Each path below is one point turned by a fixed rotation once a step. After each direction that follows a path, write how fast that rotation turns it, in degrees each step (0 if it stays still).
Each turn is a multiple of 5 degrees from 10 to 175, or 0.
Each row of a path follows its step; steps can be skipped.
Path 1:
step 0: [-16 -10  15  24  22 -20   9 -26   1 -12 -25  -5   0  -3  -8  11   0  37
   4  15  15  26  -3   3   9   4 -15 -33  25 -22  -4   8   4  -9  38 -29
  17   2 -12 -10  -3  17 -13]
step 1: [  2  -8 -17  -2 -20 -10  21  -8   1   1  -3   9 -18  44  -1  11  15  39
 -11 -14  17  24  19  -5 -17  12 -11  22 -17  15  -1 -22   1   8  20  31
 -16  31   0 -11  11  -3 -19]
step 2: [ 20  13   3  -7 -23  39 -19   4 -24  -9   8  13  10 -30  -7  26   1  24
 -23 -13 -31 -27   3 -16 -20   2  12  18  20  23  -1   1   8 -12   6  10
 -18  17   4   2   4   5  25]
step 4: [  1 -16 -12  33   8 -13  11   0 -19  23 -22 -24  -5  17  -8  27  -2   7
  27  26  38  -9   1  17  -1  -9  28  -2  -3 -16  23 -17  26  16  17  -7
   4   5  14   5  11 -22 -19]
step 7: [ 14 -19  13   0  25  -4  25 -13  -4 -19 -38  -8   8  17  18  39  26  -4
 -21  20 -27  -7  14   7  -2  -4  -9  -7  11   1  10   0  37 -27 -10   4
  -3 -12  20  -8  16   0  10]
step 8: [ 27  -2   8  16  -1   8 -13  14  16   1 -31 -20  17  12  -7  25   7  -2
  36   8  24  -9 -22 -32 -24   5 -13  -5   3  31  14   7 -21  -3  14  20
  -4  10  -3 -12   9 -11 -34]
step 10: [  5  -9 -34 -27  -4   4  27 -26  24  23   4  17  11  -9 -13  -1  -4  22
  -4   7 -12  -6  20  28  -5  14   9  12  33   6  -1  -7  14  -1 -14 -28
  24 -27   2   5  35   6   3]
step 12: [ -4 -17  -4   8 -12  -8 -26  -9  -9  -5 -18   7 -12  24  29   8  30  42
 -24  -1  16  -2  -6 -19   3   4 -21  14  -9   9  21 -11  -9  -2  -9  10
 -28  14   1  -9 -29   1 -36]
step 15: [ -8 -17 -24  23   5  -4  -5 -13 -36  23   6 -18  17   2  -5  26 -11  -3
   4  14  30 -12  -3  27  -1  15  18  -9  19  12  41  -5  -7  -7 -16   8
  -5 -28  -3 -17 -17 -16 -22]
step 16: [ -1  20 -17  15 -14   0  19 -20  30   4 -40  -5   4 -26   3   0  -2  32
 -29  20  14  23 -19  -3  17  -4   8  -5 -13 -13  14  12 -26 -14   2  -6
 -25   2  12  32 -16  -4 -12]
step 17: [ 16   1  -4 -46   9 -12   7 -20  19  18  -2  24 -39  -4   0  15  17  -3
 -14  17 -18  -9  -2  -6  20 -20 -14  12  12   4   3 -15 -22  28   9  19
   1  32  -8   4  30  -3  -5]
Speeds:
[ -2   2  -4  15   4  -4  -1  -2   4  18   3  -1  -1   0  -7 -13 -10  -3
   4  -1  -1  -7   3   1  -7  -3   1   0   6  -1  11   0  -7  -2  -2  -7
  -1   0  17   3   2   1   4] => 65
[  5  -3 -10  -5   0   3  -3  -3   9 -11  -7   8  -2  10   4 -10   3  -2
   1  -5  -3  10   7  -1   1   9 -14   2  -6  -1   6   1  -1  -6 -12 -10
  -2  -3   6   3   1   1  -7] => 160
[ -1  -2 -12   4 -14   4  -6  -5  -4   3   2 -10  -5 -10   5   4   6  -6
  -5   5  -1  -2   2   3  -1  -6  -6  -2   2   6  -7 -10  12  -6  -7  -6
   4   1   8 -13   2  -2  -3] => 135
[-14  -1   1  -1   0   7  -4   4   1   4  -4   4   1   3   6  10   4  -8
   5  -7   6  -2   4  -7   9  -2   5  -5  -6  19   3   0   1   4   4  -9
   2  -2   5   8   4  12   4] => 70
[  2  -5   9   3  -1   6 -16  -3   4   3  -2 -10   4   8   1   0   6  -6
  10   3 -11  -4  -1  -6  -7   3  11   4  -4  -6  -4   3   1   5  -6 -10
  -4   4  -9   2   6 -10  -1] => 70
